Each row is where one point has got to under a steady rotation. How many ticks took it there?
The counts run from 0 to 458.
[  8 -10 -10  10  -4 -27  19 -34  19  -1  27  18  20 -11 -18  19 -10  -5
  -2  12 -10  24  -5  31  14 -21 -13  13   5 -15  17  -9   6  -5  13  17
 -22   3  18  -3   0   8   6  12   2   9  35   5   0  -1  35  12 -13   7
 -23  16  -3  -1  -5  28  -9   9   9  -2   5  13] | 360
[  7 -13  15  28   4 -41   0 -11  -4  -8   7  39 -17 -22  -5  -3   7  -6
  -3  22   1  28   6   5   8  -7  -9   5   5 -13  22   0  10  -3  -5  -2
  -3  11  36  -1  -2   6   5  11  -8 -34   0  19   6   8  26  -6  -1  24
 -16  27  12  20  -4   7 -10   5 -17  -9   3  23] | 72
[  3 -15   2   3  -6 -25 -20 -26  15 -34  -4  31 -15 -27   8  -4   6  18
 -16  12 -16  19  -1   7  -5  -4  -4   2   3  -2   3   9  -1  -9 -12  25
 -18   2   2 -10  -5  15  -2 -25  28   0  17  -3 -15   4  15   5 -16   7
 -20  21 -14  26   3  27  -3   4  29   9  11  23] | 175
[  9 -15  -2   4  -6 -27   1 -39  15 -15  20  25  -4 -25 -15  15  -8   0
  -6  15 -24  15  -9  28  10 -19 -15  17  -2  -7   4  -4  -2  17   7   4
 -21   7  11   6   2   1   5  -4   9  10  33 -11  -4   6  41   7 -16  -2
 -11  10   3  -7  -8  19   5  20  18   5   4  29] | 377
[  4 -30  22  13 -13 -23  11 -14  30 -30   6  25  14   0  -8  23  -8   0
   0  14 -17  15 -10  11  14   7 -22  12 -10 -28  12  -4   3  30  -6  27
  -6   3  11   1   7  15   6  19  15  -1   6   3 -16  -5  20   4 -17   8
   0  -1  19  14 -11   9  20  26 -15  -1  11  31] | 122
[ 19 -25  25  12   2 -28  20 -13  20 -14  11  14  17   2 -16  -3  13   5
  14  -2  15  11  10  14  11   9  -6   5  20 -16  25   6  -6  -6   9  12
  10  22  42   5   7   2  16  13  -4 -12   9  -1 -12  -6  16  24 -11  17
 -24   4  -1  14  -6   5 -26  16 -25   0   8  23] | 326
[ 10 -17  15  17  -3 -58  19 -26   6 -14  -3  20  -2  -2  -7  -7  -2   7
 -15   5  -1  -8  -6 -10 -14   3  -6   8   9  10   6  21   1  11  -9  21
 -20   6 -10   4  19  18 -18 -10   7 -16  -6  -2 -21  -7 -16  -5 -10  -6
 -13  28   5  17 -12  26 -20   0  10   9  -3  36] | 208
[  0 -27   2  -4 -12 -24  11 -30  25 -24  17  30   7 -13 -21  10  -4  -2
  -4   8 -11  13 -11  31   8 -13 -18   6   1  -2   7  -1  -3  27  15  14
 -10  21  -2  -4  10   8  -8   2  15  19   6  -8 -26   8  28   2 -20   3
 -14   6   9  -4  -9   9   4  20   9  18  -3  37] | 383
[ -3 -10  18   4 -11 -14   2 -27   8 -25   4  31 -13 -31   0  10  -6  -2
 -22  15  -5  40  -2   1 -15  16  -2   5   1  -5  16  10   8 -14 -21  26
 -17 -17  13  -4  -4  -4 -17 -12   8   4  15   5 -17  17  20  -1 -17   0
 -15  33  -2  15   1  20   1  11   4  12 -11  29] | 153
[  2 -27  10  10  -9 -27   7 -30  26 -28  10  32   3  -6 -18   6   0  -7
   1  11 -18  13 -14  19  24 -11 -17   3  -1 -14   7  -1   1  40   9   9
 -11  24  -4 -10   7   6  -6   8  14  14   9  -6 -23   0  20   6 -24   7
 -19  10  13  -5 -14   2   3  22  -3  15  -7  31] | 384
[ 11 -17  15  19 -20 -33 -19 -13   3 -28  -7  16  13  -6   2   7 -26  13
  -3  11  -6 -14   8  -1  -1 -13  -8  15   0  -1  -9   6   5  -2 -10  19
  -1  -2  14   5  11  29  25   1  18 -15  12 -12 -13   2  28 -15 -17   6
  -3  10  -5  44 -12  29  10   2  19  -3  26  25] | 457
[ 27 -18   7   5   9 -53  15 -27 -17 -11  -4  -1   5 -26   8  -2  10   0
   5  16  20   2   1  11  -1  -3 -17  20 -10   4  19   4   0 -20 -22   3
   6   0   6   3 -16   6   9   4  -3 -23  24 -20 -13 -17  25  -4  -6  -3
 -14  30  -8  21 -14  21 -29   5 -12  14  12   3] | 272
[  7 -16   9  10 -12 -47   4 -20  11 -36  -7  13   2 -18  14   5 -20  15
  -3  -2   3 -12   7   7 -16  -4   6  13   8  10  -3  14  -9  -2 -22  21
 -12  -5   9  10  12  22   8 -14  14  -8  15  -7 -18  -9  15   4 -15 -12
  -8  17 -13  28  -9  32 -16   8  29  -1  18  15] | 195
[  5 -23  29  18 -17 -25  27 -15   9 -26  -3  15  -2 -18  -4  -1 -12 -13
  15   7   5  13   0  27  -9   4   5   7   3   4   2  16  -8  -7 -12   9
 -14   0  21 -18   4   6  -2  -7   1  -5  -3 -13 -11  14  26   0 -31   6
 -21  26  11   8   1  18 -15  23  -7  18 -29  35] | 409
[ 21 -12  12  13  -6 -49  21 -13  -3  -7  10  16   4 -14  -4   9 -10  21
 -29   3 -21  -6   0  -6  -2   6   0  26  -2  13  -4  28  -2 -17   7  24
 -29 -13   4   5  15  20  -1  -2  16  -8  19 -13  -3  -7   6   8   2  -7
   1  17   6  14  -4  38 -25  -4   9   0  -1  28] | 218
[ 30 -16  32   1   9 -33  12 -26   6 -25   0  18   2  -4 -13   8  17   4
   6   5   0  13  -3 -12  15  10   3   7  18 -18  29  11 -13  -1   0  -1
  21  26  23  14  11   1  17   8 -15 -20  13 -15 -21  -1  19  15 -19  10
 -24   1  -1  16 -11  -4 -16  -2 -20   5   5  12] | 309
[  5  -7  20   5 -16  -4   5 -17  12 -35   3  24  -2 -19  11  21 -17   2
 -13   8  -9  24  -2   3   1  17  10  10  -3  -7   6  11   3 -17 -15  35
 -16 -20  19  -9  -3  -2  10  -5   9   3  36  10 -11   7  31   7 -22   6
 -14  19  -7  34   1  24   5  14  -3   0  -8  11] | 156
[  0 -12   3  27   8 -26   5 -35  10 -12  17  29  -1  -8 -12  13 -12 -16
   4   7  -5  26   4   2  18  -9  -2   5  14 -19  26  -4  14  10 -18  -5
  -6   2  25   0  -7  -2   0  12 -13 -20  36  23  -3  -1  27  -4 -16   7
 -29  25  -4   9 -17   8 -13  10 -15  -9   7  10] | 352
[ 28  -8  21   7  -7 -40  -6  -7  -6 -20  19  40   0 -15 -17   5   3   3
 -10  32 -15   7   5   6  23  -4 -16  20  -3   2  11  11  -9  14  26  -4
   2  21   5   0  11   3  12   9  14   1  17 -17 -23  20  31  -1  12  24
  -7   9  11   8 -12  -3   3  -4  -6  10  11  21] | 39
[  9 -12   6   4   0 -32   2 -33  -1   0   3  20   8 -15 -10  19  -4  -5
   3   1  -2  26  -4  15 -12 -19  -3  -3  12 -23  24 -14  15 -12 -18   7
  -1  14  29   8  14  20  12   6 -23 -25   9   1  -1   4  40   0 -39  15
 -16  20  -3  26  -3  17  -8   4   3  -4   1  16] | 91
[ 20 -18  32   3  -4 -37   1  -7   0 -23   9  34   3  -2 -21   0   4   0
   3  21   1  10   3   1  22  -2 -17   0   7   0  17   5  -4  16  16  -1
  16  37   5  -8  18   4   7  12   3  -3  -8 -13 -32  16  20   1  -4  25
 -16  12  12  18 -11 -12 -10   2 -17  16   4  28] | 45
[  1 -18  32  10 -14 -14  29 -18  15 -24   2   7  12  -6   4  14  -8  -9
   3   5   4  25  -7  15  -9  14  -8   0   1 -18  14  12   1 -17 -10  38
 -11  -8   7 -19   2   4  -9   2   0   7   6  -4 -18   6  16  15 -35   1
 -19  21   7  18   2  24  -5  20 -10   8 -17  29] | 146
[ 11 -28  16  13 -11 -28   8 -29  11 -31   6  17 -10 -26  -4   4  -5  -2
   7  10  -5   8  -2  32   0  -7  -7  13  -1  -4   3  17 -13   8 -10  -2
 -19   4  17  -1  -1   0  -3 -13   4   5  15 -21  -5  14  41   6 -27  -7
 -12  14  13  -6  -4  18   4  30  12  17 -13  36] | 393
[  8 -13  12  24 -16 -20 -24 -17   0 -21 -11  38  -8 -19   4  -2 -14   2
  -5  10 -23  14  -1  -6   1  -6  16   4   9  -6   2  10   7  -6 -15   4
 -10  -1  13 -19   7  24  13  -3  19 -19  16   4 -10  17  24 -12 -30  27
 -22  30  -7  35  -2  18   1  -6   1  10  -6  13] | 434
[  6 -19  16  22 -11 -50  19 -14  18 -30  -7  25   6   6   3  -1 -17   8
  -7   0  -9 -13  -3 -13   5   2  -4   8   6   8  -1  19  -3  23  -3  31
 -12   6 -14  -6  24  24  -3   5  18 -11  -4   6 -28 -17 -14  -1 -13   5
 -11  15   1  26 -12  18 -18  -1   5   1   5  21] | 204
[ 11  -8   7   6 -12 -17 -16 -19  19 -47  -6  34  -6 -12  15   6 -12  12
 -11   8 -13  10   0  -6  14  -1   2   8   2   0  -6   3  -2   9 -13  32
  -9  -1   8  -6  -4  17  19 -12  25  -1  29  13 -20  -4  19   2 -12  10
 -11  16 -17  42  -5  22   2   8  13  -4  16  10] | 177
[ 20 -11   6  -6   5 -50  36 -21  -9  -5   3   9  20 -19  -5  14   6  -6
  -1  14  12  10 -13   6  -6  -4 -19  26  -8   3  23  -4  -7 -15   6  18
  11   9  -5   4  16  10  13  26  -3   1   8 -17 -33 -12  19   5  -4  13
 -14  22  -8  15 -10  19 -22 -12  -7  14  12   1] | 283
[ -4 -28  11  13 -21 -25  15 -10  20 -33   6  36  -4 -21  -2   1 -11  -1
  -5  16 -14  16   2  27   6   2  -8  14  -4   6   2  14  -9  26   6  12
 -16   7  12 -14  14   7  -7   9  27  13   0  -4 -24   7  26   3  -8  17
  -2  14  16  -4  -5   5   4  22   1  17 -11  33] | 400
[ 23  -9   6  -3   3 -43  32 -19  -6 -18   3  12  21 -14   1  16  -6  -8
   3  12  14   5  -4   0   6  -1 -15  28 -11   7  19  -2  -4  -2   6  21
  15   8  -4   3  13   7  18  31  -1  -5  20  -7 -35 -14  26   0   0  16
  -9  19  -7  26 -14   9 -17  -6 -15   9  17  -6] | 282
[ 16 -17   5  12   1 -51  17 -33   3  -2  11  25  14   0 -21 -11  -6 -17
  -5  21   5   1   3   6  12  -9 -13   2  -2  17   8  -1   8  13  -5   3
  -2   7 -13 -10  -2   9 -12  11   7 -13  23   2 -27  -4   0 -18   4  13
 -21  36   0   5 -22  17 -16  -4 -20  27  -2  10] | 6
[  4 -21  30  25  -1 -36   8  -3   1 -11   3  35  -4  -9  -7  -7   9  -9
  11  17   7  21   5   6  18  -4 -11  -2   9 -12  19   5   8   0   1   5
   5  26  30 -10   5   9   7  19  -7 -24 -11  14  -4   8  22   0  -8  29
 -19  24  15  23  -5   1 -20   4 -26  -3   0  27] | 67
[ 12 -19  11  16   3 -53   0 -32 -13 -13   2  30  -3 -14 -10   1  -9 -11
  -1  16  -7   7   4  -2  10 -14  -5   6   0   3  17  11   7   9 -18 -20
   1   2 -12  -4   6   8   0  10   7 -17  27  -8 -22   2  19 -12  -5  10
 -20  34  -2   2 -25   5 -12 -13  -7  23   1  -2] | 12
[ 32 -24  15 -12  -6 -21   6 -19  -9 -11   8  12  34  -1 -11   4  -3  22
 -13  -5   3  -4   6  -4  16  15  -9   6   2  12  -6  11  10 -23  12  28
  12  14   1  -2   2  14   9  10  12  -3  22 -17 -14 -10  12   0  -7  10
  -4  22   0  41 -12  19 -29  18 -23  18   2  26] | 244
[  6  -9  17   1 -17  -2   7 -13  23 -38   4  30  11  -9  10  19 -17  -1
 -13   4 -16  25  -2   1   7  16   4   4   1  -2   1   3   6  -5  -1  47
  -8  -7   4 -23   5   8   9   6  17  15  22  16 -26   4  23   4 -21  18
 -17  18 -11  38   0  18   1  10  -2   5  -3  11] | 161
[ -3 -30   6   5 -14 -30  10 -24  24 -14  11  22  12 -18 -11  21  -2  10
  -9  16 -14  19 -11  29  -8   0 -27  13  -7 -18  18  -3   1  17  -2  22
 -12   0  13  11  11  14  -3   8  22   6  -6  -9 -17   1  26  12 -14   4
   9   3  15   5  -3  16  17  19   5   7  14  40] | 120
[ 20 -29   6   7   4 -39   7 -17  -4 -14  -2  22  19  -7  -1 -13  10   0
  -5  17  11   3  -1  -3  26   4 -28  11 -12   6   6  -3  10   1   3  17
  13  11 -11  -9 -10  17   2  23  18  -9  16   0 -18 -20   2  -9   9  19
 -10  28   6  26 -20   8 -19   8 -30  17  18   7] | 264
[  8 -29  21  19 -23 -21  11 -12  13 -38   1  20  -1 -22   7  15 -19  -1
  12   4 -15   8   5  29  12  -1   2  15  -4  -3  -2  16 -16  14  -6   4
 -11  -2  19  -8   8   4  11   7  13   6  21 -14 -11   4  45  12 -22  -1
  -3   6   8   3  -7  11   1  26   1   7  -6  20] | 397
[ 16 -11   2  -4  -4 -22  10 -26  19  -5  18  18  24  -3 -17  29 -11  -2
  -2   7 -15  14 -12  23   1 -17 -15   7  -3 -25  10 -22   8   0   4  27
  -1  19  21  10  15  21  21  13  -2  -4  11  -1  -6  -4  38   3 -29  15
  -3   3   0  25   0  24   8  10  -3  -3   9  25] | 102
[ 10 -14   7   9   0 -23  17 -35  21 -12  17  19  26   6 -17  17 -12 -11
  10   3 -12  17 -12  18  24 -19  -8   7   8 -22  16 -11   9  11   6  13
  -7  15   4  -9   7   8   9  21 -11   3  36   7 -10  -8  28   7 -32  10
 -30  10  -5  11 -12  17  -7  14  -4   0  -1   5] | 364
[  5 -29  24   6 -11 -17  19 -16  28 -28   7  13  22  -1 -11  27 -18   1
   5   9  -1   9  -6  21   5   4 -21   6  -9 -22   7  -2   1  21  -3  31
  -1   5  17   4  13   8  11  14   7   1   6  -1 -19  -5  22   3 -23   5
   0  -1  13  16 -13  16  17  28 -15   1  10  34] | 123
[  9 -10  23   0 -10 -11   3 -25  23 -36  -9  17   7  -2   8   3  -1   4
   3   3  -2  20  -6  -1   3   5   5  -9  10 -11   2   6   6 -10 -14  38
  -7   4  -1 -23   0  13   6  -9   5   2  16   3 -19   0  15   9 -39   8
 -31  23 -13  45   1  23  -4  13   0  10 -12  16] | 167
[ 29 -13  21  -3   2 -30   5 -18  10 -22  15  23   0 -16 -13  10   4  12
  -1   6   2  11  17   2   9   9   5  19  13 -10  25  12 -15  -8   1  -3
  12  13  42  26   8  -4  23   6  -4 -11  27  -9 -18   4  36  19  -4   8
 -12  -1  -9  13 -10  -1 -11   9 -11  -1  22  17] | 315
[ 26  -5  13   4  -5 -43  13 -22  -3 -14  18  34  14  -2 -31   8  -9 -15
  -6  23  -9   2  -6  -3  20  -7 -12  12  -4  13  14   0  -1  15  13   5
   7  19 -14 -12  18   9   7  18   8   3  20  -7 -36   9  18 -14   2  22
 -16  18   3   8 -22   3  -4 -14 -19  20   2   8] | 23
[ 16 -23  18   9  -1 -49  18 -30  -7 -10   1  14  22   3  -9  -2 -13 -16
  16  11   8  -2   4  10  10 -13  -3  -3   5   6  15   6   2   1 -13  -1
   6   6 -11 -11   6  13   3  20  -2 -16  31  -9 -24  -7  17  -6 -21   9
 -26  35  -4   9 -23  11 -24  -5 -17  25  -4  -6] | 8
[  3 -24  16  13   3 -32   7 -22  22  -9  13  32  -5  -8 -19 -11  15   6
  -2   5   7  26  14   6   4  11  -9  -4  21 -12  37   1   5   3  -2  -3
  11  24  34  10  -3  -1 -10   7   0 -19  -2  10 -16   5   3  14   0  11
 -26  16   3   4 -13  -5 -21  12 -20   3  11  28] | 329
